In the data rows, zero lies at 4.5, halfway between 4 and 5.
Here are some rows, each followed by its group. Groups can overlap.
[2 5 4 6 1 6 4 3 6 4 6 4 4 5 4 6 6 5 8 3 3 6 6 5 3 3 4 3 5 3 5 2 5 5 5 5 7
 4 5 4 4 6 5 3 1 4 4 6] Z
[4 4 4 4 7 1 3 5 3 4 3 4 4 5 3 6 5 6 6 5 5 9 5 6 4 3 3 3 3 4 7 5 4 5 8 1 5
 6 5 4 4 9 6 7 7 7 6 6] N
[2 4 2 7 4 4 4 5 3 4 3 5 6 5 4 6 2 7 3 4 6 6 5 5 3 3 4 6 3 7 6 1 2 6 7 5 2
 7 6 4 2 5 5 2 3 5 5 4] N
[6 6 5 5 6 6 6 3 6 4 5 5 6 5 4 4 4 2 2 5 5 5 4 5 3 5 5 5 3 3 4 5 3 6 5 9 3
 2 4 1 3 4 5 4 4 2 4 5] L
[5 4 7 3 9 2 8 4 4 4 5 5 6 1 2 3 5 2 7 7 2 1 5 5 7 2 6 6 7 5 2 4 4 5 4 4 2
 5 3 6 5 5 3 6 4 4 4 5] J
[6 3 6 4 2 9 3 4 3 6 3 8 0 3 4 5 2 4 5 3 0 4 8 4 5 5 5 1 4 6 2 2 9 5 2 2 6
 4 5 2 6 6 3 6 5 3 4 5] Z
[6 1 4 2 2 7 4 1 6 6 4 7 5 8 4 7 6 4 4 5 3 2 4 5 4 7 5 3 3 2 5 7 4 2 4 3 4
 6 6 6 5 5 8 5 3 4 2 7] B
[2 5 4 4 3 2 5 4 6 3 5 4 3 4 4 8 5 5 5 5 6 8 7 6 4 3 3 4 4 3 6 2 4 6 7 6 5
 4 5 5 2 8 4 4 1 5 4 7] N
[4 1 5 4 3 1 3 3 4 5 1 5 3 7 5 6 4 9 3 5 4 8 6 0 5 6 2 2 4 6 6 4 4 4 5 3 6
 4 5 5 3 8 2 5 7 9 2 3] N
[6 4 3 6 5 3 2 4 7 4 8 3 6 3 6 5 3 5 5 3 8 4 2 4 7 8 3 3 5 4 3 3 6 4 4 7 4
 5 3 5 6 2 3 5 4 4 4 2] S
[4 5 2 7 5 5 6 6 4 6 8 4 6 4 3 6 3 6 5 4 7 4 6 4 4 5 3 4 6 4 3 3 5 3 4 6 4
 5 5 5 6 3 7 1 3 5 5 3] S
[6 3 4 3 5 2 5 4 5 4 1 3 2 4 5 5 4 6 1 8 5 6 4 4 3 6 2 6 4 4 7 4 5 6 6 3 3
 4 3 4 2 4 3 5 4 6 4 8] N
[4 6 4 4 7 4 6 3 5 6 5 3 6 4 3 2 6 3 6 5 2 5 4 6 4 3 5 5 4 3 5 6 3 6 6 6 4
 4 6 5 4 7 4 2 5 4 7 5] L
[3 6 7 3 8 3 5 7 2 3 4 4 4 3 4 5 6 4 6 4 4 6 6 6 5 2 3 3 5 3 5 5 4 3 5 2 6
 5 4 5 6 6 6 5 6 5 6 5] J
[1 5 6 7 5 4 5 7 2 2 3 4 6 4 4 5 3 6 5 4 4 4 5 6 3 3 4 6 4 6 5 2 2 5 4 4 3
 6 7 6 5 3 5 1 3 4 4 2] J
[7 4 4 4 7 4 2 5 5 3 4 7 4 4 6 2 5 4 6 6 4 5 1 5 4 7 6 7 5 2 4 4 1 2 6 4 3
 5 4 3 3 6 6 6 8 4 9 4] L
[6 7 3 5 4 6 4 6 4 5 6 2 5 4 6 3 2 4 4 4 8 6 4 4 2 1 6 4 6 5 7 7 4 7 5 4 8
 4 6 6 2 4 4 4 5 5 2 5] Y
[6 5 5 4 8 5 4 6 4 3 4 5 5 5 4 4 6 4 7 5 3 5 4 6 4 5 7 4 4 2 5 7 2 4 6 4 4
 4 4 3 4 6 4 6 8 3 9 6] L
[4 2 5 5 5 4 2 2 7 4 4 5 5 6 3 5 6 4 3 2 6 3 3 6 5 7 3 3 1 3 5 7 3 6 6 5 4
 6 6 5 7 3 6 6 3 5 4 4] B
[5 6 4 8 4 8 3 3 6 3 4 5 4 5 6 6 5 6 9 4 2 7 5 4 3 4 7 6 5 6 2 5 4 2 3 2 6
 6 5 2 7 5 4 5 5 5 3 5] Z
[4 7 4 4 3 4 8 4 6 3 7 3 5 4 4 6 4 6 3 4 6 3 4 5 5 5 2 6 7 6 4 2 6 3 1 5 3
 5 1 6 6 1 7 5 4 4 2 5] S
[5 1 6 5 2 5 3 2 4 6 2 6 4 7 5 5 5 9 5 2 1 5 6 0 4 6 3 2 4 6 3 5 5 4 4 4 8
 4 5 3 5 5 4 4 7 8 3 3] Z
[6 4 6 5 4 6 6 4 4 4 5 4 5 9 4 4 5 2 2 3 7 4 5 3 5 3 4 5 5 4 6 6 1 5 5 6 3
 4 6 4 8 5 6 6 5 4 6 4] B
[5 6 8 5 6 5 6 6 3 2 6 2 4 4 6 4 4 1 4 5 5 3 5 2 6 4 3 5 6 5 4 5 3 5 4 6 3
 4 5 4 8 5 3 4 6 4 5 4] J
[6 7 3 4 3 5 6 4 7 5 9 5 8 4 5 5 2 3 2 3 8 6 5 5 5 5 3 4 5 5 2 2 6 5 4 9 4
 2 2 3 4 2 5 4 2 3 2 3] S
[1 3 5 5 4 6 3 5 4 7 5 5 4 5 6 6 6 4 4 5 5 5 4 7 8 5 7 5 4 5 5 5 5 6 7 5 4
 5 5 5 5 4 3 5 4 7 5 4] E
[5 4 1 3 4 3 2 5 6 4 7 5 5 4 6 4 4 6 7 5 6 6 2 5 5 6 3 6 7 2 3 1 4 1 4 4 5
 5 3 7 4 5 7 6 6 5 6 2] S
[6 3 4 4 4 4 3 6 4 9 3 6 0 4 2 4 3 3 4 1 3 4 6 3 4 4 5 4 3 4 3 5 8 6 3 3 4
 5 8 4 3 6 3 5 6 3 5 5] Y
[8 4 5 4 6 5 6 4 5 3 2 3 4 3 4 3 5 4 1 8 3 3 2 5 2 8 5 7 5 2 6 6 3 6 4 4 2
 3 4 3 4 2 2 4 5 2 6 6] L
[4 2 5 6 7 0 7 2 4 3 3 4 4 4 3 7 5 7 3 8 4 5 5 4 6 3 3 7 4 7 6 2 7 5 4 3 3
 4 4 5 4 7 6 4 3 5 5 7] N
[2 2 5 5 5 4 8 3 4 3 4 6 6 6 2 6 5 5 4 6 3 2 5 6 4 2 4 6 6 5 6 5 5 5 2 4 4
 2 4 7 7 3 8 4 3 3 4 6] B
[5 5 8 4 6 4 6 6 3 3 5 2 3 5 6 4 6 1 3 4 5 4 5 2 6 4 3 5 5 5 4 5 3 5 4 6 4
 5 5 4 7 5 3 4 6 4 5 4] J
[4 1 4 3 3 1 3 3 4 5 1 5 4 6 5 6 3 9 3 5 4 7 6 0 5 6 1 2 4 6 5 4 4 5 6 4 6
 4 5 5 4 8 3 5 7 9 2 3] N
[5 5 4 3 3 4 4 6 3 7 5 7 1 2 3 6 1 3 4 3 4 4 7 5 6 4 3 3 5 5 2 1 9 4 1 4 3
 4 6 5 6 5 3 6 5 2 4 4] S
[3 4 6 4 5 2 6 3 6 3 3 3 2 5 3 7 6 7 1 6 5 5 5 5 5 5 2 6 3 7 7 3 5 5 5 3 3
 6 4 5 4 5 8 6 4 7 3 8] N
[7 2 5 2 4 2 5 6 2 5 3 5 4 6 3 5 5 5 3 7 6 5 2 6 4 3 2 4 3 6 9 4 5 6 9 4 5
 7 3 2 3 8 4 7 2 7 4 4] N
[5 6 8 4 6 2 5 9 2 1 3 0 4 2 4 5 5 4 6 6 3 5 5 4 4 4 4 3 7 6 6 7 5 5 4 4 3
 3 2 5 4 5 6 4 6 4 6 4] J
[2 6 4 5 3 2 5 4 6 4 5 4 3 4 4 8 4 5 5 5 6 8 7 6 5 2 3 3 4 3 6 2 5 6 7 6 3
 4 5 5 2 7 4 3 2 5 5 8] N
[3 0 6 3 3 3 5 2 4 6 2 6 5 9 2 6 4 7 2 3 3 4 5 2 3 5 2 2 4 4 6 7 2 4 4 4 6
 3 8 6 6 5 6 5 6 8 4 3] B
[5 4 4 5 6 4 3 2 5 4 3 7 4 4 4 2 8 4 3 3 4 3 5 7 6 6 5 8 0 4 4 5 2 5 6 5 6
 6 7 3 5 4 3 3 3 2 7 4] L
[6 2 4 3 8 1 6 3 6 5 3 5 6 3 3 4 5 5 7 8 3 4 6 5 7 2 6 7 5 6 5 3 5 6 7 3 2
 6 4 5 2 8 4 8 3 5 4 7] N
[6 5 8 2 5 3 7 7 0 5 4 4 5 4 3 4 5 3 3 6 5 2 2 6 4 3 2 4 4 5 7 5 5 6 6 4 5
 6 3 3 5 4 4 5 3 6 4 3] J
[3 7 4 4 3 5 7 4 6 9 7 3 5 3 4 4 4 4 6 5 4 6 6 5 7 2 7 3 6 5 5 4 5 7 6 4 6
 3 5 6 6 5 2 2 3 7 5 5] E
[6 6 4 5 6 5 6 4 6 3 6 5 7 5 4 3 4 2 3 5 5 6 4 5 3 6 5 5 4 3 4 4 3 7 4 9 3
 2 3 1 3 3 4 4 4 2 4 4] L
[3 6 4 5 4 4 6 4 5 4 6 4 5 5 3 5 6 3 7 4 4 5 4 6 3 4 5 4 5 0 6 4 2 6 5 8 3
 4 5 3 3 6 3 3 3 2 6 6] L
[5 6 7 4 3 5 5 8 5 3 3 1 4 4 5 5 5 4 5 7 5 5 6 4 6 6 8 3 6 7 7 7 6 6 5 3 5
 3 1 4 4 6 4 6 5 6 7 5] E
[6 4 6 4 2 8 3 4 2 7 4 8 0 3 3 5 2 4 5 2 1 5 7 3 4 4 5 1 4 6 2 2 9 5 3 1 5
 4 6 2 6 5 4 6 5 3 5 5] Z
[1 3 4 7 3 6 4 4 4 4 3 7 7 8 3 6 3 5 4 2 5 3 5 8 2 3 5 6 2 5 7 4 1 5 5 5 2
 6 9 6 6 3 9 3 2 4 5 3] B
[3 2 4 3 2 6 4 2 4 4 3 7 5 5 3 3 5 2 5 6 4 3 2 6 3 3 4 3 5 4 8 7 6 5 2 3 6
 1 4 6 5 2 6 5 4 6 5 4] B
[2 5 6 6 8 4 6 6 2 4 5 3 4 3 2 6 5 5 6 5 4 4 7 5 3 4 2 4 5 3 4 5 5 4 4 4 3
 5 7 5 7 3 8 1 4 6 4 3] J
[5 5 5 2 5 4 1 1 4 3 3 5 5 4 7 0 5 5 4 6 4 2 3 6 3 8 8 4 4 5 5 5 2 2 6 6 1
 3 6 2 4 7 3 3 6 4 7 8] L
[5 4 3 5 5 4 2 3 7 4 8 3 6 3 6 5 3 5 4 3 8 4 2 4 8 8 2 3 5 4 3 3 6 3 4 7 4
 5 2 4 6 3 3 5 4 3 3 2] S
[2 4 2 7 3 4 4 5 4 5 6 5 8 5 5 6 3 6 4 2 6 4 4 6 4 4 3 7 4 6 4 1 3 3 4 6 2
 7 7 5 4 4 6 2 3 4 5 1] S
[6 4 7 2 4 6 4 3 4 4 4 5 4 3 6 7 5 3 4 6 2 2 5 3 6 7 5 4 5 3 2 6 5 2 4 3 6
 6 3 5 4 4 5 4 5 4 1 6] J
[3 6 6 3 6 2 7 5 4 6 7 2 5 2 3 4 4 3 6 4 2 6 6 6 5 1 3 3 5 4 4 5 5 6 5 4 5
 3 7 7 6 6 4 1 4 6 5 4] J
[7 5 4 5 4 5 6 4 7 5 7 4 5 2 6 5 3 4 3 4 6 6 6 5 6 5 5 4 4 4 5 3 6 1 4 6 1
 7 3 5 6 4 3 5 4 7 7 4] S
[7 2 4 4 5 7 3 2 5 5 3 6 4 5 5 5 7 3 4 7 2 1 3 4 4 8 7 6 3 2 4 7 3 3 5 4 4
 7 5 3 3 6 5 5 6 2 4 7] L
[5 5 4 4 4 5 3 5 6 6 5 7 4 3 6 4 5 6 5 7 5 5 3 5 6 6 8 5 6 3 4 2 3 3 6 1 5
 5 3 4 4 4 5 6 5 7 7 5] E
[8 4 5 3 7 4 6 4 5 4 2 3 4 4 4 2 5 4 2 8 3 2 2 5 2 8 5 7 5 3 6 6 3 6 5 5 1
 3 4 2 3 2 2 3 6 3 7 7] L
[5 5 7 2 5 4 5 7 1 5 3 6 0 1 3 5 3 2 5 3 2 3 7 4 5 4 4 1 5 5 3 3 7 5 2 2 4
 3 6 5 7 5 3 4 5 3 4 4] J
[2 4 3 6 5 5 3 5 4 5 7 5 6 5 6 6 3 4 4 3 7 4 4 6 7 5 3 4 6 5 2 3 6 3 5 8 3
 5 3 7 3 3 4 4 5 4 4 2] S
[5 5 4 5 6 5 3 2 5 3 2 6 5 4 5 1 7 5 4 5 4 3 5 6 6 5 4 8 1 3 4 5 4 5 4 6 6
 5 6 4 6 4 3 3 3 1 7 4] L
[4 3 2 4 2 4 2 4 5 5 4 4 3 4 6 2 4 3 5 4 5 4 1 3 4 4 6 5 5 5 6 7 7 5 3 3 8
 2 4 6 0 3 2 4 6 6 4 4] Y
[6 4 5 4 5 2 3 8 4 1 2 0 4 5 5 6 4 6 6 7 5 8 5 4 4 4 3 3 5 8 8 5 7 5 6 3 3
 4 2 4 2 9 5 7 6 6 6 5] N
[2 5 2 7 3 4 4 5 4 4 5 5 9 5 5 6 2 6 4 2 6 4 5 6 4 4 4 7 4 6 4 0 3 3 4 6 3
 7 7 5 4 4 6 3 3 3 5 1] S
[2 6 8 3 5 3 7 4 4 2 4 2 3 3 3 6 7 5 3 5 3 2 5 6 4 4 3 6 6 6 5 4 5 5 1 4 5
 6 3 6 7 2 8 4 4 6 1 6] J
[6 4 9 4 6 4 6 5 5 4 4 3 2 2 5 5 5 3 4 5 3 5 7 6 5 4 6 4 3 4 6 5 5 4 5 4 2
 7 4 6 7 4 3 5 5 8 6 5] J
[3 6 5 3 2 5 2 2 6 5 4 5 4 3 7 2 5 5 4 6 6 3 5 5 6 7 9 3 6 6 5 4 4 3 6 3 3
 3 4 4 5 5 2 5 5 7 5 8] E
[3 7 7 3 6 3 7 5 3 6 7 3 5 2 3 4 4 3 5 3 3 6 6 6 6 2 3 3 5 4 4 5 4 6 6 5 4
 4 6 6 5 5 4 1 3 6 5 5] J
[8 3 4 3 3 4 5 8 3 7 5 4 4 7 3 3 5 4 4 4 6 3 1 4 3 3 4 4 3 5 7 7 5 7 7 5 6
 7 5 3 2 5 4 6 3 6 3 4] Y
[6 1 4 3 2 8 4 1 6 6 3 8 5 8 5 7 5 4 3 5 4 2 5 4 4 7 5 4 3 3 5 7 4 2 5 3 5
 6 5 6 5 4 7 5 4 3 3 7] B
[8 4 3 4 3 5 6 8 3 7 5 4 4 6 3 2 4 4 5 4 6 2 1 4 3 2 3 4 4 4 7 7 6 7 6 4 5
 6 4 4 2 3 4 5 3 5 3 3] Y
[3 6 7 3 8 3 5 6 2 3 4 4 4 3 3 6 6 4 6 4 4 6 6 6 5 3 3 3 5 3 5 6 3 4 5 2 5
 5 4 5 5 5 6 5 7 5 6 5] J
[6 3 5 3 3 3 5 6 3 4 3 5 4 6 3 5 3 5 3 7 7 5 3 4 4 3 2 3 4 6 9 4 6 7 9 3 4
 6 2 3 3 6 3 7 3 6 4 4] N
[2 4 6 5 4 8 3 5 4 7 5 6 4 5 6 5 4 3 4 5 6 4 5 6 8 6 8 4 5 6 3 5 6 6 7 6 4
 4 4 5 5 3 2 4 5 7 5 3] E
[4 4 6 4 2 3 5 4 5 8 2 5 4 6 4 6 4 8 3 5 4 5 6 0 6 7 5 2 5 5 5 5 4 5 4 3 7
 3 5 4 6 5 1 4 7 9 4 3] E
[5 7 3 5 4 6 4 7 4 6 6 1 5 5 5 3 2 4 5 4 8 6 4 5 2 1 6 4 6 4 6 7 5 7 5 4 7
 3 6 6 3 4 5 3 5 5 2 5] Y
[3 4 6 1 5 5 8 5 3 3 4 6 6 1 3 5 6 4 6 6 4 1 5 4 8 4 5 5 7 6 5 5 3 7 2 3 4
 6 4 7 5 1 6 4 2 5 4 4] J
[2 5 7 5 6 6 4 6 1 4 6 5 4 3 5 5 4 3 5 4 6 3 5 6 7 4 4 3 6 5 2 5 5 5 6 7 3
 4 4 6 4 2 3 2 6 5 4 3] J
[5 3 5 3 5 2 3 5 2 6 1 6 0 3 2 6 2 5 3 5 3 7 8 4 5 3 3 3 3 6 5 2 8 6 5 2 3
 5 7 3 4 9 4 7 5 4 5 6] N
[3 6 3 7 4 7 5 4 7 3 4 6 5 7 3 6 4 4 7 4 4 5 4 5 2 3 6 5 5 4 4 6 2 3 2 4 4
 4 6 5 8 3 5 5 4 4 3 5] B
[5 5 5 4 8 5 4 6 3 3 3 5 5 5 4 4 6 4 7 5 3 5 4 6 3 5 5 4 4 2 6 7 2 4 5 4 5
 4 4 3 4 7 4 6 7 3 8 6] L
[4 4 4 3 7 3 3 5 3 5 3 5 3 5 4 6 5 6 5 5 6 8 6 5 5 3 3 2 3 5 6 4 4 4 8 1 5
 5 4 4 3 8 5 7 6 6 7 6] N
[6 4 3 4 7 4 2 4 4 3 3 7 4 4 6 2 6 5 6 6 3 5 1 5 3 7 6 7 5 1 4 4 1 2 6 4 3
 5 3 3 3 6 6 6 8 3 8 4] L
[5 5 6 5 4 5 6 4 5 5 5 2 4 6 6 4 6 2 3 6 5 4 5 2 8 5 6 6 4 5 6 5 4 5 5 5 5
 5 5 3 8 7 1 7 4 6 5 4] E
[2 6 7 6 7 2 9 5 2 1 5 4 4 1 3 6 4 5 4 7 4 2 6 4 6 2 4 6 7 6 3 3 6 4 1 4 4
 2 3 6 6 2 5 1 4 4 4 6] J
[4 7 3 4 5 4 4 6 5 5 7 4 6 4 5 6 3 6 6 3 7 6 5 5 6 3 3 3 6 4 4 4 5 2 4 4 5
 3 3 6 5 5 5 6 7 3 7 5] S
[8 2 3 4 3 6 2 4 6 7 5 5 3 6 6 6 6 4 5 4 3 3 3 2 4 7 6 5 4 3 3 7 6 2 4 3 5
 7 5 6 1 5 5 4 5 4 2 7] Y
[3 3 3 5 3 7 6 5 6 4 4 7 7 8 4 4 3 3 3 3 5 5 4 4 0 4 4 3 3 3 5 6 3 6 1 5 6
 1 4 6 7 3 6 5 2 2 3 3] B
[7 5 2 6 3 2 6 6 4 2 5 3 6 4 6 4 4 6 5 5 5 5 3 4 5 4 4 3 7 6 5 5 8 2 4 6 6
 4 0 3 3 5 5 6 4 3 5 2] S
Which 3 groups are nearest to each row below, nearest first, going by the average distance to the group's rows?
[5 3 4 5 2 9 4 3 6 5 4 7 5 6 6 4 4 5 4 3 3 6 5 3 1 6 5 3 2 6 3 4 5 5 3 5 8
 3 3 2 4 3 4 5 2 3 3 4]: Z B Y
Which 4 groups are nearest to each row below, nearest first, going by the distance to the group's nearest row?
[5 7 3 4 4 5 5 5 3 4 8 2 7 3 6 5 2 4 4 5 8 6 4 6 3 2 4 3 7 5 6 3 5 4 4 5 7
 3 4 6 6 5 5 5 3 5 2 3]: Y S E J
[4 6 7 5 6 5 7 3 6 2 2 3 4 4 3 4 7 5 2 6 3 2 4 6 3 6 5 9 4 5 6 6 3 5 3 5 3
 6 4 4 5 3 7 4 5 4 5 7]: J L N B
Which 4 groups are nearest to each row below, nearest first, going by the distance to the centre of the group?
[5 4 2 6 4 5 5 6 6 7 5 5 5 7 4 2 4 4 2 2 5 6 3 2 1 5 5 5 1 5 4 6 4 6 3 6 6
 4 5 4 1 4 4 4 3 3 3 4]: Y B L S
[3 6 4 4 3 4 7 4 6 3 6 3 5 4 4 6 4 6 3 4 5 3 5 5 5 4 2 6 7 6 4 2 7 3 0 5 5
 5 1 7 6 1 7 5 4 4 2 5]: S J B E
[7 5 7 4 7 4 4 7 3 1 2 1 4 5 4 3 6 4 5 6 3 4 3 5 3 7 7 5 4 6 7 8 3 5 6 5 3
 5 3 2 2 8 5 5 7 3 9 5]: L J N E
[6 6 5 8 5 7 3 3 7 4 4 5 4 5 5 6 6 6 8 4 2 7 5 4 3 5 7 6 3 6 2 5 3 2 4 3 6
 7 6 1 6 5 5 5 4 5 4 5]: Z L E B
Which 3 groups are nearest to each row below, nearest first, going by the distance to the group's nearest row?
[4 4 1 8 5 6 5 8 4 7 6 3 5 5 3 4 4 6 7 4 5 5 5 2 2 4 4 5 5 2 4 6 6 5 4 4 4
 5 7 6 4 4 7 1 4 5 3 4]: S J Y
[7 3 5 4 5 7 3 1 5 4 2 6 5 5 6 5 6 3 4 7 2 2 3 3 5 9 7 6 4 2 4 7 4 2 5 4 4
 6 4 3 3 6 4 4 6 2 4 6]: L J Y
[4 7 7 4 6 3 7 5 5 3 7 4 5 3 4 6 3 2 3 4 5 6 6 5 5 3 2 3 4 3 3 3 5 6 3 7 4
 1 4 4 4 3 6 3 3 4 2 4]: J S L
Which 3 groups are nearest to each row below, nearest first, going by the distance to the centre of the group?
[5 5 6 5 4 6 6 4 5 5 5 3 3 6 7 4 6 3 3 6 6 4 6 2 7 5 6 5 4 5 6 5 4 6 5 5 5
 4 5 3 8 6 1 6 4 6 5 4]: E J L
[6 1 5 2 4 4 6 4 6 4 2 4 4 7 3 4 5 4 2 6 3 3 3 6 2 6 3 5 5 2 7 6 4 6 4 3 3
 3 5 6 6 1 6 5 3 4 5 7]: B L J
[3 3 4 3 5 6 4 5 4 4 4 6 5 8 2 5 5 5 7 3 4 5 5 7 3 2 4 1 5 2 7 6 3 4 5 2 4
 4 5 6 7 5 8 7 6 5 7 5]: B J N
